(in the rows, 128 means zero)
One turn moves each row of this set onto another row. After a few examples, where does it send each row asked below?
Z_816: | 150 | 134 | 117 | 138 | 130 | 120 | 138 | 148 | 166 | 129 | 143 | 157 | 120 | 142 |  91 | 146 |
Z_431: | 127 | 104 |  99 | 150 | 131 | 145 | 149 | 154 | 135 | 142 | 156 | 170 | 111 | 127 | 111 | 121 |
Z_257: | 120 | 134 | 119 | 131 | 132 | 122 | 139 | 133 | 140 | 181 | 153 | 150 | 151 | 166 | 101 | 112 |
Z_418: | 105 | 131 | 136 | 114 | 155 | 135 | 125 | 128 | 155 | 125 | 172 | 161 |  97 | 112 | 112 | 118 |
Z_721: | 138 | 118 | 113 |  89 | 141 | 130 | 123 | 132 | 131 | 134 | 160 | 173 |  99 | 163 | 110 | 125 |
Z_494: | 139 | 120 | 124 |  95 | 134 | 123 | 119 | 146 | 134 | 161 | 166 | 184 | 112 | 148 | 111 | 123 |
Z_225: | 112 | 112 | 130 | 101 | 133 | 136 | 133 | 126 | 138 | 147 | 159 | 172 | 113 | 137 | 151 | 121 |
Z_716: | 137 | 127 | 113 | 139 | 142 | 128 | 137 | 119 | 125 | 102 | 173 | 125 | 107 | 161 | 110 | 110 |
Z_690: | 135 | 135 | 141 | 123 | 132 |  92 | 127 | 106 | 143 | 133 | 155 | 134 | 127 | 115 | 128 | 131 |
Z_322: | 116 | 124 | 129 | 131 | 142 | 145 | 133 | 125 | 132 | 136 | 161 | 149 | 125 |  87 | 113 | 119 |
Z_973: | 147 | 148 | 106 | 149 | 130 | 144 | 136 | 150 | 148 | 139 | 147 | 159 | 139 | 145 | 107 | 146 |
Z_211: | 157 | 142 | 114 | 131 | 151 | 137 | 128 | 129 | 124 | 130 | 164 | 147 | 129 | 128 | 120 |  73 |
Z_460: | 147 | 157 | 134 | 137 | 126 | 153 | 121 | 139 | 140 | 150 | 150 | 152 | 141 | 137 | 101 | 141 |
Z_827: | 126 | 106 |  84 | 139 | 145 | 121 | 153 | 144 | 139 | 147 | 174 | 161 | 111 | 160 | 118 | 118 |
Z_345: | 139 | 115 | 115 | 149 | 150 | 138 | 149 | 122 | 147 | 185 | 144 | 153 | 134 | 145 | 108 | 117 |
Z_556: | 140 | 130 | 103 | 153 | 148 | 104 | 135 | 131 | 131 | 150 | 166 | 138 | 156 | 150 | 119 | 135 |
Z_425: | 156 | 151 | 133 | 130 | 150 | 117 | 121 | 140 | 127 | 133 | 171 | 151 | 112 | 126 | 103 |  84 |
Z_470: | 127 | 124 | 106 | 136 | 132 | 167 | 136 | 117 | 142 | 142 | 166 | 139 | 145 | 163 | 133 | 114 |
Z_560: | 141 | 132 | 150 | 132 | 148 | 137 | 118 | 102 | 159 | 133 | 159 | 137 | 127 | 165 | 120 |  95 |
Z_904: | 127 | 148 | 140 | 127 | 133 | 120 | 125 | 115 | 134 | 144 | 158 | 126 | 143 | 168 |  99 |  96 |
Z_427: | 123 | 127 | 122 | 136 | 139 | 179 | 132 | 127 | 146 | 131 | 159 | 152 | 118 | 137 | 125 |  94 |
Z_774: | 144 | 117 | 133 |  84 | 138 | 140 | 121 | 111 | 146 | 133 | 148 | 156 | 108 | 148 | 106 | 109 |
Z_572: | 128 | 139 | 122 | 146 | 157 | 111 | 150 | 138 | 137 | 134 | 165 | 152 | 105 | 111 | 136 |  91 |
Z_155: | 121 | 145 | 137 | 118 | 143 | 117 | 127 | 107 | 172 | 159 | 156 | 148 | 133 | 126 | 141 | 127 |
Z_296: | 129 | 113 | 125 | 131 | 127 | 136 | 126 | 139 | 138 |  95 | 165 | 155 |  95 | 146 | 112 | 114 |
Z_92: | 126 | 131 | 122 | 120 | 153 |  96 | 145 | 114 | 147 | 168 | 153 | 149 | 110 | 111 | 121 | 130 |
Z_533: | 159 | 127 | 113 | 136 | 143 | 133 | 138 | 134 | 150 | 151 | 151 | 153 | 142 | 114 | 117 |  79 |
Z_78: | 125 | 132 | 119 | 114 | 156 | 108 | 121 | 117 | 144 | 136 | 172 | 145 | 123 | 182 | 117 | 141 |
Z_45: | 147 |  98 | 129 | 138 | 133 |  89 | 132 | 129 | 135 | 133 | 155 | 151 | 112 | 157 | 101 | 127 |
Z_787: | 126 | 126 | 124 | 124 | 135 |  87 | 136 | 135 | 129 | 152 | 161 | 147 | 122 | 169 |  89 | 108 |
Z_379: | 123 | 146 | 137 | 145 | 128 | 139 | 142 | 128 | 137 | 122 | 143 | 139 | 119 | 127 | 122 | 154 |
Z_120: | 111 | 118 | 129 | 132 | 129 | 124 | 123 | 144 | 157 | 126 | 169 | 169 | 128 | 106 | 123 | 137 |
Z_110: | 134 | 132 | 112 | 120 | 170 | 127 | 131 | 103 | 120 | 158 | 170 | 132 | 137 | 152 | 122 |  99 |

Z_721 turns into Z_973
Z_296 turns into Z_431
Z_716 turns into Z_827
Now find these:
Z_425 turns into Z_494
Z_45 turns into Z_345
Z_78 turns into Z_556
Z_379 turns into Z_572
Z_787 turns into Z_257
Z_120 turns into Z_322
Z_92 turns into Z_155
Z_816 turns into Z_533

